In the data rows, 128 means zero.
Here is a table of points, one per row:
array([ 69, 159, 112,  85, 151, 120, 116,  91, 171, 107, 189, 114, 110, 162,  71, 137, 139, 148, 115, 147, 131, 188,
        99, 123])
array([119, 145, 155, 120, 108, 143, 155, 160, 160, 154, 121, 109, 108,  77,  38, 123, 180, 137,  80, 156, 145, 112,
       131, 162])
array([144, 183, 156, 110,  84,  85,  89, 142, 131, 116, 123, 133, 131, 100, 184, 164, 117, 121, 100, 167, 131, 137,
       143, 140])
array([110, 124, 122, 169, 140, 163, 148, 119, 164, 106, 154, 162, 132, 157, 117, 120, 139, 109, 185, 103, 167, 106,
       138, 126])
array([106, 135, 200, 115, 167, 126, 146,  87, 116, 159, 135,  94,  81, 161, 121, 143,  87, 120, 182,  82, 122, 146,
       151, 125])
array([165, 143, 140, 118, 128, 119, 109, 225, 123, 100, 126, 158, 151, 106, 182, 142,  95, 157,  88, 128, 138, 115,
       163, 122])
array([130, 100,  75,  99, 148,  78, 188, 112, 109, 116, 139,  75, 107, 197, 109, 139,  72, 113, 159, 153, 120, 121,
       102, 142])
array([137, 135, 150, 140, 147, 139, 133, 147, 132, 154, 151, 161, 121, 104,  68, 108, 126, 148, 114, 133, 146, 146,
       154, 157])
array([ 81,  42, 141, 153, 165, 205,  88, 128, 160, 136, 155, 175, 151,  86, 161,  90, 160, 108, 151,  82, 136, 198,
       136,  77])
array([129, 170, 187, 146, 117, 130,  70, 100, 118, 112, 147, 105, 145,  78,  83, 168, 133, 164, 163,  97, 121, 137,
       143,  82])
array([156, 147, 136, 110, 120, 106, 127, 171, 114,  94, 102, 158, 129, 145, 216, 130,  76, 131, 113, 112, 142,  96,
       143, 106])
array([119,  63, 198,  90, 135, 125,  72, 234, 174,  98, 108, 156, 174,  84, 110, 122, 199, 164,  66,  93, 140, 105,
       122,  91])
array([104, 162,  85,  68, 118, 117, 122, 140, 111,  91, 166,  63, 214,  78,  76, 120, 152, 120,  96, 164,  99,  84,
       195, 128])
array([157, 119, 122, 109, 102, 123, 148, 159, 140, 132, 131, 153, 118, 151, 114,  86, 162, 155, 106, 124, 174,  99,
       121, 159])
array([118, 144, 166, 133, 138, 125, 145, 130, 134, 160, 111,  86,  98,  68,  95, 127, 151, 191, 112, 158, 104, 139,
       153, 156])
array([172, 129, 106, 122, 118,  69, 133, 110, 159, 155,  94, 127,  91, 217, 183, 164,  34, 105, 129,  73, 141,  97,
       174,  64])
array([159, 148, 156, 143, 121, 126, 138,  82,  88, 139, 180,  75, 121,  89, 150, 104, 165, 158, 168, 140, 110, 114,
       135, 136])
array([126, 156, 188, 128,  84, 151,  77, 141, 128,  72,  76, 157, 116, 104,  89, 111, 135, 119, 113, 109, 142, 114,
       125,  88])
array([ 90, 143,  65,  95, 121, 141, 158,  75, 131,  65, 151, 107, 173, 177,  99, 118,  61, 125, 125, 170, 149, 131,
       209,  70])
array([180, 109, 191, 124, 127, 155, 128, 112, 121, 143, 164, 131, 184,  51, 104, 149, 170, 159, 127, 136,  98,  97,
       137,  78])
array([113, 114, 168, 112, 133, 140, 127, 163, 134, 150, 121, 109, 104, 116, 120, 158, 156, 204, 103, 145, 159, 159,
       160, 173])
array([105, 172, 100, 116, 113,  56, 148, 136, 136, 118, 178, 106,  87, 149, 140,  83,  58, 124, 126, 140, 175, 171,
       103, 126])
array([101,  66, 130, 123, 170, 186, 114, 121, 127, 151, 161, 131,  70, 140, 191, 139,  98, 120, 145,  96, 124, 122,
       180, 100])
array([ 93, 174,  89,  81,  66,  91, 124, 139, 133, 120, 140, 108,  67,  94, 130,  79, 116, 176,  89, 172, 157, 148,
        83, 154])
array([ 91, 151, 168, 125, 132,  94, 126, 153, 180, 135, 133, 160, 102, 139,  61, 116, 121,  95, 104, 150, 166, 161,
       135, 170])
array([104, 140, 120, 166, 106, 142, 148,  98, 159, 104, 140, 125, 110, 159,  81, 110, 131,  97, 182, 104, 179, 121,
       116, 111])
array([124, 132, 130, 115, 114, 149, 133, 110, 166, 150, 165, 168, 116, 158, 100, 140, 118, 138, 180, 124, 147, 140,
       132, 157])
array([139, 121, 119, 116,  82, 118, 145,  70, 104, 177, 130, 106,  89,  92, 107, 136, 117, 174, 138, 191, 134, 155,
       124, 164])
array([188, 112, 111, 150, 177, 163, 150, 116,  38, 136, 115, 120, 173, 160, 161, 151, 124, 135, 110, 119,  70, 134,
        89, 115])
array([ 86,  71,  55, 128, 160, 138, 124,  59, 143, 171,  87, 197, 102, 133, 210,  40, 140,  85, 106,  26, 155,  94,
       104,  65])
array([177, 133, 134, 155,  66, 103, 137,  45, 115, 126, 141, 101, 163, 102, 137, 160, 123, 106, 185, 155, 130, 114,
       112,  78])
array([131, 128, 117, 148, 169, 112, 114, 121,  64, 115,  85,  98, 120, 171, 139, 153,  87, 109, 112, 131,  57, 146,
        84, 122])
array([140, 127,  66, 168, 151, 146, 109, 107, 119,  97, 122, 149, 168, 202, 146, 117, 150,  99, 107,  84, 110, 140,
        61,  72])
array([105, 133, 133, 120, 107,  87, 151, 136, 140, 119, 131,  84, 100,  85, 109,  92, 164, 120, 131, 161, 118,  72,
        97, 155])
array([ 66, 106,  61, 123, 147, 155, 133, 124, 148, 122, 111, 163, 112, 125, 206,  61, 127,  93, 147,  32, 154,  96,
        89,  83])
array([104, 147, 100, 207, 109, 135, 141, 111, 188, 115,  88, 118, 138, 132,  96, 101, 169,  85, 176,  83, 161, 128,
       128, 112])
array([110,  60, 175, 115, 139, 176, 131, 152, 141, 116, 128, 201, 150, 102, 110,  63, 168, 116, 135, 122, 147, 143,
       100, 134])
array([162, 138, 114, 147, 112,  58, 182,  96,  88, 138, 175,  55, 111, 119, 166,  94,  99, 108, 154, 164, 140, 120,
       117, 129])
array([127, 151, 119, 129, 138, 148, 136, 146, 174,  84, 105, 134, 190, 176, 129, 131, 253, 120,  79, 118,  84,  80,
        36, 118])
array([126, 133, 121, 147, 139, 139, 150, 158, 159, 107, 156, 147, 157, 144, 176,  76, 188, 102, 120,  79, 185, 108,
       119, 116])
array([159, 123, 166, 144, 117, 175, 139, 113, 116, 109, 118, 148, 158, 115, 123, 169, 120, 128, 166, 107, 138,  88,
       143,  82])
array([142, 127, 148,  86, 105,  85, 109, 182, 126, 116, 103, 142, 121,  91, 144, 140, 115, 157,  70, 157, 129,  84,
       130, 130])
array([131, 181, 150, 145, 126, 103, 105, 152, 110, 150, 139,  91, 105, 104, 129, 132, 120, 130, 128, 125, 139, 177,
       165, 175])
array([ 92, 174, 138, 129,  97, 137, 135, 134, 149, 114, 118, 110,  94,  95,  72, 115, 169, 109, 137, 134, 140,  81,
       111, 164])
array([141, 124, 136, 136, 139, 128, 121, 169, 127, 107, 126, 174, 123, 105, 147,  55, 138, 150, 149, 130, 103, 100,
       132, 166])
array([124, 107, 124, 125, 150, 135,  85, 138,  97, 116,  85, 104, 134, 166, 145, 151, 152, 123,  89, 118,  64, 151,
        74, 118])
array([149,  70,  97, 120, 163, 100, 106, 137, 112, 145, 117, 117, 140, 207, 137, 190, 108, 164, 117, 142,  65, 147,
        92, 136])
array([136, 102, 136, 115, 104, 108, 135, 142,  94, 130, 137, 126, 100, 130, 119,  91, 120, 102, 114, 142, 177, 130,
       115, 152])
array([164, 152, 139, 110,  98, 100, 118, 167, 110,  89, 104, 140, 112, 141, 192, 135,  88, 137, 108, 135, 139,  79,
       145, 116])
array([177, 106,   4, 244, 119,  78, 181, 146, 133, 176,  60,  61, 204,  90, 219, 103, 168,  47, 182,  56, 138,  99,
       138, 128])
array([177, 129, 152, 158, 123, 145, 158,  57, 155, 155, 170, 117, 193,  92, 133, 189, 175, 112, 163, 124, 118,  71,
       144,  64])
array([ 97, 108, 126, 106, 169, 166, 142, 117, 125, 155, 149, 140,  94, 140, 193, 148,  90, 145, 182,  88, 115, 112,
       150, 135])
array([162, 125, 163, 146,  79, 137, 102,  77,  96, 136,  76, 126, 153,  95, 104, 160, 125, 105, 174, 101, 129, 126,
       125,  95])
array([126, 128, 157,  98, 125,  61, 122, 111, 141, 185, 121,  86,  93, 144, 119, 147, 139, 208, 121, 129, 143, 163,
       143, 170])
array([133, 174, 111, 146, 142, 106, 149, 116, 124, 124, 118, 102, 137, 133, 106, 159, 144,  79,  57, 207,  56, 122,
        72, 139])
array([129,  87, 126,  93, 101, 128, 100, 214, 166, 119, 155, 153, 150, 130, 151,  79, 205, 122, 101, 101, 173, 125,
       105, 155])
array([131, 129, 105, 140, 169, 120,  93, 108,  91, 119,  89, 160, 146, 180, 140, 126, 128, 101, 107, 102,  66, 134,
        67, 123])
array([130, 115, 133, 129,  87, 106, 132,  94, 126, 152, 142, 109, 112, 146,  89, 143, 154, 100, 148, 136, 186, 127,
       119, 160])
array([120, 151, 141, 128, 113, 119, 140, 110, 122, 139, 127, 126,  99, 154, 128, 135, 106,  92, 171, 120, 154, 130,
       133, 167])
array([125, 108, 132, 119, 193, 151,  99, 129,  93, 119, 148, 106, 119, 147, 166, 136, 134, 131, 123, 123,  90, 174,
       166, 141])
array([140,  79, 128, 177, 148, 135, 177, 134,  92, 159, 105, 117, 138,  85,  97, 116, 103,  92, 148, 133, 147, 138,
       142, 138])
array([ 90,  88, 194,  84, 135, 207,  74, 149, 129, 145, 171, 116,  94, 124, 200, 168, 128, 116, 175, 107, 109, 194,
       163, 142])
array([109, 120, 158, 176, 160, 119, 135, 139, 138, 101, 144, 132, 115, 119,  86,  96, 136, 150, 138, 136, 156, 126,
       149, 131])
array([132, 152, 147, 153, 101, 179,  98, 143, 128,  70, 111, 179, 111, 107, 120, 168,  90, 146, 145, 163, 133,  94,
       167, 116])
array([121,  59, 107,  74, 114, 169, 133, 158, 132,  93,  69, 117, 242, 114,  67, 119, 186, 172, 109, 147, 113, 100,
       201, 130])
array([125,  77, 143, 135, 148, 170, 117, 108, 139, 152, 171, 175, 122, 136, 111, 124, 133, 142, 154, 115, 154, 147,
       152, 126])
array([125, 133, 113, 120, 113, 132, 108, 111, 140, 165, 167, 131, 104, 155, 148, 152, 100, 121, 177, 106, 146, 165,
       148, 151])
array([147,  96, 116, 139, 175, 139,  69, 155,  84, 131, 120, 144, 142, 141, 117, 153, 140, 166,  63, 151,  60, 161,
       107, 137])
array([131, 109, 134, 108, 153, 163,  95, 150,  84,  97, 116, 154, 164, 156, 104, 115, 162, 115, 100, 101,  76, 131,
        38, 116])
array([139, 114, 121, 129, 166, 163, 131,  96, 102, 165, 124, 159, 148, 151,  63, 213, 106, 127, 120, 177,  52, 146,
        91, 156])
array([105, 169, 118, 141,  82, 123, 112, 132, 183, 135, 145,  99, 103,  72,  52, 116, 182, 124, 132, 159, 117, 110,
       122, 157])
Along one direction, these points spread out more than along any other. Take the direction at right angles to it along which they spread out most. Go by this last direction. How many in every 100 of the points above lie lower along it than each point below? Answers are rounded to whole numbers. More than half of the points above lie lower than the first one.
array([118, 105, 118, 113, 131, 121, 137, 116, 143, 157, 134, 133,  96, 142, 141, 141,  88, 195, 184, 136, 115, 143,
       142, 157]) >> 86
array([137, 191, 105, 120, 102,  76, 220, 131, 146, 142, 146,  97, 115,  72, 134,  86, 135, 143,  79, 215, 134, 105,
        99, 162]) >> 85
array([178, 136, 140, 132, 119,  67, 203,  88, 147, 172,  94, 117, 115, 160, 114, 163,   0, 135, 166, 153, 105, 192,
       150,  62]) >> 100
array([161, 145,  95, 155, 153, 109, 116, 136,  84, 126, 101, 102, 126, 156, 153, 153, 128, 157,  41, 179,  75, 156,
       109, 133]) >> 63
array([121, 122,  37, 159, 125, 136, 137,  88, 135, 134, 112, 183, 114, 150, 174,  48, 128, 101, 131,  51, 183,  94,
       110,  89]) >> 44
array([ 99, 144, 153,  88, 127, 128, 113, 178, 126, 185, 127,  82, 107,  86, 134, 192, 104, 191, 145, 133, 118, 204,
       153, 200]) >> 83
array([109, 130, 120, 140, 139, 164, 112, 115, 123, 148, 125, 118,  79, 148, 193, 147, 113, 129, 143,  91, 149, 146,
       176, 130]) >> 80
array([101, 197, 120,  53, 142, 110, 163, 131, 107,  82, 136, 129, 203, 135, 124, 103,  92,  70,  85, 171, 116, 106,
       198, 147]) >> 61
array([130, 178, 127, 165, 161, 157, 128,  96,  72, 112, 105, 136, 123, 137,  84, 157,  85,  92, 108, 173,  53, 156,
        89, 132]) >> 80
array([ 95, 119, 143, 135, 123, 160,  86, 139, 180, 115, 105, 200, 153, 120, 103, 164, 134,  98, 106,  83, 179, 128,
       136,  77]) >> 10
array([149, 104,  79, 120, 135, 131, 110, 151,  95, 109, 132, 114, 115, 148, 106, 126, 153, 132,  93, 159, 130, 128,
       143, 171]) >> 44
array([131, 155, 139, 139, 129, 107, 157, 113, 134, 152, 123, 148, 115, 131, 124, 121,  87, 112, 175, 146, 121, 147,
       137, 176]) >> 92
array([152, 147, 131, 113,  82, 116, 135, 155, 155,  91, 130, 153, 144, 113, 160, 141, 130, 127, 108, 167, 141,  78,
       120, 111]) >> 30
